In the rows, zero is written as 100.
Rotation paths and how fast each direction turns (deg/step):
Each turn is a multiple of 5 degrees from 10 to 175, or 0.
Each row of a path follows its step; steps can be skipped.
Rotation 1:
step 2: 63; 90; 105; 85; 78; 96; 87; 78; 76; 119; 100; 108; 119; 135; 100; 72; 128; 142; 104; 126; 110; 83; 77; 105; 80; 75; 73; 74; 101; 80; 178; 136; 118; 82; 112; 97; 113; 112; 127; 147; 67; 130; 120
step 3: 146; 116; 90; 106; 122; 75; 119; 52; 106; 56; 87; 101; 148; 125; 109; 117; 142; 95; 80; 92; 98; 129; 130; 82; 112; 95; 64; 89; 107; 98; 35; 111; 99; 115; 74; 73; 124; 76; 74; 66; 92; 109; 119
step 4: 53; 124; 110; 105; 101; 137; 119; 96; 91; 121; 57; 93; 134; 69; 91; 62; 81; 83; 93; 81; 69; 141; 87; 125; 124; 82; 147; 90; 60; 72; 140; 77; 82; 111; 124; 107; 101; 88; 123; 99; 115; 144; 112
step 6: 46; 116; 75; 111; 166; 151; 86; 89; 100; 108; 75; 72; 64; 55; 120; 113; 130; 96; 141; 64; 102; 89; 92; 100; 125; 100; 83; 99; 95; 96; 125; 134; 126; 107; 88; 62; 97; 127; 105; 92; 95; 79; 111
step 7: 127; 53; 129; 85; 101; 106; 115; 118; 107; 107; 94; 134; 115; 99; 73; 121; 76; 86; 82; 118; 101; 121; 141; 51; 84; 129; 121; 53; 140; 132; 134; 92; 99; 126; 51; 119; 78; 90; 101; 89; 90; 90; 142
step 8: 63; 115; 82; 62; 93; 91; 76; 81; 91; 54; 103; 93; 86; 75; 139; 74; 63; 103; 120; 112; 84; 124; 62; 126; 95; 94; 98; 87; 153; 90; 103; 124; 77; 114; 152; 82; 80; 86; 73; 67; 78; 83; 62
step 10: 109; 94; 55; 94; 46; 81; 133; 66; 58; 79; 81; 101; 62; 100; 84; 125; 98; 121; 111; 109; 46; 111; 92; 134; 117; 89; 97; 103; 100; 88; 143; 118; 100; 67; 79; 77; 108; 134; 88; 138; 55; 105; 103
step 11: 161; 141; 103; 121; 167; 61; 84; 93; 80; 83; 74; 123; 129; 122; 124; 105; 113; 82; 125; 100; 160; 92; 105; 107; 95; 98; 106; 79; 115; 92; 87; 73; 78; 107; 91; 105; 78; 102; 130; 96; 89; 148; 105
step 13: 112; 72; 145; 99; 88; 93; 61; 104; 113; 135; 85; 79; 129; 114; 132; 73; 96; 99; 120; 86; 83; 80; 105; 112; 94; 103; 86; 122; 151; 107; 101; 112; 97; 107; 33; 84; 125; 103; 132; 118; 125; 148; 46
step 14: 94; 93; 44; 100; 134; 82; 112; 96; 142; 126; 110; 123; 85; 62; 124; 116; 102; 85; 65; 73; 77; 99; 105; 88; 139; 120; 78; 107; 57; 84; 101; 85; 121; 110; 90; 60; 57; 137; 53; 65; 92; 92; 92
107; 95; 115; 104; 98; 99; 98; 92; 87; 98; 108; 99; 103; 101; 99; 104; 106; 92; 98; 108; 107; 110; 92; 87; 96; 92; 101; 107; 94; 118; 88; 92; 98; 97; 80; 94; 86; 94; 98; 97; 103; 98; 95 -> 175
92; 95; 111; 94; 98; 106; 98; 103; 86; 97; 92; 97; 97; 106; 96; 96; 105; 104; 99; 98; 108; 100; 108; 101; 109; 83; 105; 105; 102; 72; 102; 98; 107; 105; 96; 103; 88; 106; 100; 95; 95; 90; 87 -> 170
99; 109; 93; 100; 92; 102; 111; 100; 99; 108; 98; 101; 104; 103; 97; 114; 103; 108; 113; 92; 112; 99; 106; 96; 103; 91; 84; 91; 113; 103; 102; 95; 100; 102; 103; 100; 83; 81; 104; 95; 93; 102; 112 -> 85
107; 93; 94; 94; 112; 90; 97; 98; 96; 91; 102; 99; 89; 104; 95; 113; 106; 101; 100; 104; 99; 110; 99; 97; 97; 103; 102; 112; 104; 100; 118; 101; 96; 92; 111; 113; 103; 81; 109; 100; 95; 91; 88 -> 40
109; 100; 110; 97; 105; 97; 98; 104; 85; 96; 103; 86; 96; 95; 109; 98; 101; 90; 102; 87; 104; 85; 103; 91; 104; 101; 95; 91; 106; 112; 110; 105; 101; 109; 105; 110; 98; 112; 105; 113; 106; 88; 107 -> 65
105; 87; 104; 84; 100; 108; 98; 121; 110; 101; 95; 98; 97; 80; 101; 99; 109; 101; 101; 100; 106; 109; 100; 108; 97; 110; 88; 109; 102; 101; 103; 102; 97; 98; 98; 93; 90; 104; 105; 89; 110; 97; 105 -> 45
Rotation 2:
step 1: 34; 84; 92; 60; 113; 115; 76; 83; 77; 108; 84; 85; 116; 74; 68; 119; 87; 68; 106; 100; 128; 75; 109; 107; 118; 92; 72; 76; 96; 109; 130; 162; 98; 138; 107; 151; 153; 111; 99; 95; 90; 92; 108
step 2: 55; 104; 95; 67; 42; 95; 129; 111; 67; 119; 76; 117; 111; 70; 114; 133; 93; 86; 119; 76; 151; 117; 107; 65; 65; 143; 106; 69; 85; 101; 102; 134; 92; 85; 86; 90; 90; 120; 104; 86; 97; 49; 119
step 4: 82; 68; 129; 84; 105; 103; 134; 88; 109; 114; 81; 99; 144; 107; 119; 89; 137; 108; 50; 50; 108; 122; 129; 84; 126; 118; 105; 105; 128; 79; 93; 126; 89; 108; 82; 77; 60; 117; 75; 89; 65; 47; 137
step 5: 81; 87; 88; 96; 74; 115; 118; 27; 86; 113; 113; 65; 140; 75; 35; 91; 122; 76; 47; 121; 91; 124; 107; 71; 131; 70; 78; 99; 103; 100; 92; 104; 123; 96; 111; 119; 81; 101; 69; 124; 95; 75; 87
step 7: 72; 104; 64; 90; 72; 68; 60; 60; 99; 148; 133; 76; 112; 77; 82; 116; 77; 82; 80; 84; 62; 86; 90; 122; 79; 84; 79; 86; 62; 116; 83; 154; 92; 127; 71; 105; 87; 92; 98; 99; 130; 53; 104
step 9: 108; 69; 105; 95; 107; 127; 40; 79; 60; 125; 92; 93; 111; 86; 92; 144; 94; 72; 63; 101; 85; 125; 87; 117; 61; 108; 89; 90; 150; 90; 106; 133; 104; 72; 63; 131; 100; 82; 85; 133; 67; 61; 124
step 10: 101; 72; 132; 110; 61; 83; 95; 74; 111; 123; 74; 116; 105; 106; 80; 91; 108; 89; 71; 107; 146; 92; 133; 106; 112; 144; 61; 122; 79; 68; 96; 112; 92; 53; 105; 132; 113; 110; 125; 108; 39; 54; 126
step 11: 133; 77; 119; 86; 49; 85; 122; 80; 108; 137; 97; 104; 106; 59; 98; 112; 113; 106; 49; 106; 120; 118; 72; 110; 108; 68; 104; 102; 100; 112; 79; 159; 89; 46; 63; 115; 113; 83; 76; 115; 93; 87; 50
step 12: 64; 74; 86; 119; 67; 66; 89; 65; 175; 76; 73; 89; 102; 72; 106; 68; 144; 120; 76; 109; 102; 115; 136; 120; 102; 69; 110; 116; 96; 118; 110; 144; 97; 92; 73; 100; 106; 82; 130; 79; 79; 82; 125
step 13: 70; 108; 103; 92; 72; 108; 78; 68; 154; 91; 130; 136; 127; 102; 88; 138; 143; 98; 81; 65; 72; 111; 55; 91; 76; 59; 56; 73; 100; 118; 118; 113; 115; 85; 67; 93; 96; 95; 70; 86; 76; 73; 79
94; 99; 101; 97; 118; 98; 97; 97; 106; 105; 101; 90; 95; 92; 129; 94; 93; 97; 92; 96; 108; 108; 99; 104; 103; 103; 96; 101; 107; 93; 113; 109; 103; 107; 97; 111; 92; 88; 105; 101; 104; 107; 101 -> 135
104; 91; 99; 117; 98; 87; 94; 115; 94; 90; 95; 99; 99; 90; 94; 109; 111; 93; 93; 106; 105; 118; 105; 112; 92; 99; 106; 98; 102; 110; 106; 95; 109; 103; 100; 102; 94; 101; 98; 104; 108; 110; 110 -> 120
109; 98; 101; 105; 94; 100; 110; 113; 97; 108; 112; 89; 94; 97; 101; 90; 101; 105; 100; 99; 100; 102; 90; 122; 106; 94; 97; 103; 94; 97; 92; 114; 84; 104; 96; 87; 93; 109; 109; 95; 101; 100; 104 -> 90
99; 95; 113; 108; 112; 109; 100; 87; 99; 99; 89; 92; 101; 99; 104; 96; 108; 118; 109; 97; 85; 105; 88; 101; 98; 101; 89; 99; 100; 110; 106; 92; 102; 100; 90; 95; 101; 109; 91; 104; 102; 95; 116 -> 80
110; 93; 95; 98; 100; 109; 110; 108; 101; 110; 96; 99; 100; 101; 106; 111; 98; 102; 110; 95; 99; 106; 117; 107; 93; 116; 90; 101; 117; 93; 89; 101; 102; 91; 103; 105; 108; 110; 103; 116; 102; 96; 102 -> 55
91; 103; 105; 106; 105; 98; 96; 107; 109; 107; 91; 86; 103; 106; 97; 118; 96; 90; 104; 94; 95; 100; 100; 89; 102; 96; 108; 126; 102; 106; 91; 107; 95; 102; 101; 99; 100; 95; 106; 95; 99; 96; 113 -> 135
Rotation 3:
step 0: 70; 95; 104; 68; 132; 101; 119; 111; 108; 140; 105; 116; 81; 118; 91; 131; 82; 76; 143; 113; 81; 127; 72; 103; 114; 110; 111; 104; 109; 131; 117; 126; 70; 123; 139; 132; 121; 151; 69; 92; 116; 86; 137
step 1: 94; 80; 134; 112; 105; 127; 108; 72; 174; 116; 73; 101; 86; 90; 85; 96; 87; 126; 94; 106; 134; 83; 62; 90; 76; 90; 105; 96; 84; 90; 70; 109; 139; 138; 93; 139; 108; 85; 109; 124; 90; 149; 117
step 2: 77; 49; 66; 120; 120; 73; 69; 149; 69; 70; 66; 81; 120; 67; 115; 101; 100; 98; 117; 137; 87; 104; 77; 106; 114; 57; 109; 132; 76; 126; 72; 95; 96; 105; 96; 113; 136; 96; 114; 95; 113; 108; 127
step 4: 102; 76; 118; 119; 110; 109; 90; 108; 159; 127; 91; 119; 122; 116; 87; 93; 38; 111; 108; 112; 85; 56; 139; 101; 101; 90; 75; 113; 115; 95; 103; 93; 134; 116; 78; 101; 134; 90; 115; 84; 136; 152; 132
step 5: 71; 56; 82; 92; 118; 75; 89; 141; 105; 80; 127; 92; 79; 119; 128; 117; 119; 57; 91; 92; 93; 95; 109; 101; 128; 57; 103; 92; 42; 108; 80; 120; 95; 129; 145; 103; 97; 65; 99; 119; 109; 111; 137
step 6: 90; 71; 96; 95; 108; 91; 121; 100; 165; 122; 94; 134; 119; 56; 74; 108; 69; 70; 110; 140; 100; 118; 83; 111; 89; 102; 107; 83; 103; 84; 114; 92; 65; 126; 111; 105; 86; 118; 85; 69; 36; 75; 124
step 7: 63; 91; 110; 94; 135; 122; 103; 117; 109; 111; 65; 108; 128; 131; 76; 121; 64; 135; 97; 102; 135; 85; 121; 71; 103; 95; 151; 101; 70; 100; 88; 98; 122; 96; 62; 131; 96; 82; 93; 85; 140; 110; 151
step 8: 84; 87; 86; 118; 91; 93; 52; 123; 118; 125; 92; 91; 94; 97; 98; 97; 132; 83; 78; 138; 90; 124; 53; 95; 102; 83; 82; 131; 49; 104; 145; 98; 111; 102; 161; 118; 105; 55; 111; 88; 117; 104; 123
step 9: 83; 67; 147; 86; 94; 93; 129; 139; 123; 129; 91; 114; 127; 107; 105; 81; 49; 92; 143; 146; 112; 118; 76; 118; 104; 83; 108; 91; 102; 117; 93; 162; 90; 100; 104; 79; 83; 122; 119; 75; 79; 105; 86
step 14: 87; 54; 66; 77; 110; 103; 89; 132; 109; 96; 78; 73; 101; 102; 102; 106; 43; 82; 79; 93; 72; 104; 61; 84; 88; 56; 116; 139; 79; 92; 132; 100; 146; 135; 120; 80; 91; 99; 121; 105; 81; 129; 102
111; 103; 111; 91; 88; 105; 95; 109; 108; 107; 107; 94; 83; 113; 103; 102; 81; 91; 98; 97; 92; 90; 97; 108; 103; 98; 100; 95; 104; 115; 97; 105; 101; 102; 116; 96; 102; 101; 102; 110; 99; 103; 98 -> 80
100; 104; 106; 100; 86; 101; 103; 85; 98; 108; 81; 96; 95; 96; 106; 98; 107; 108; 112; 96; 96; 113; 87; 100; 108; 103; 103; 107; 96; 108; 99; 120; 95; 91; 97; 107; 110; 104; 98; 105; 103; 107; 99 -> 35
112; 97; 87; 97; 97; 111; 91; 89; 104; 107; 96; 102; 107; 93; 85; 102; 98; 89; 95; 103; 81; 97; 92; 102; 100; 95; 89; 113; 108; 98; 96; 91; 93; 96; 103; 103; 114; 95; 98; 88; 101; 95; 100 -> 170
99; 87; 102; 96; 93; 91; 115; 111; 90; 96; 98; 107; 94; 106; 94; 106; 111; 104; 99; 86; 90; 93; 93; 104; 99; 103; 101; 97; 98; 109; 93; 96; 111; 95; 104; 106; 99; 100; 86; 82; 113; 95; 103 -> 145
107; 106; 102; 99; 106; 97; 103; 109; 104; 110; 96; 92; 102; 89; 89; 110; 95; 88; 100; 84; 106; 91; 102; 96; 86; 108; 95; 107; 100; 90; 105; 106; 104; 93; 91; 114; 96; 98; 99; 111; 113; 111; 100 -> 115
90; 103; 103; 85; 100; 101; 106; 105; 98; 95; 110; 86; 110; 102; 100; 104; 92; 102; 114; 93; 100; 107; 105; 108; 107; 83; 99; 101; 105; 100; 107; 98; 108; 97; 91; 114; 115; 98; 111; 96; 97; 89; 98 -> 155
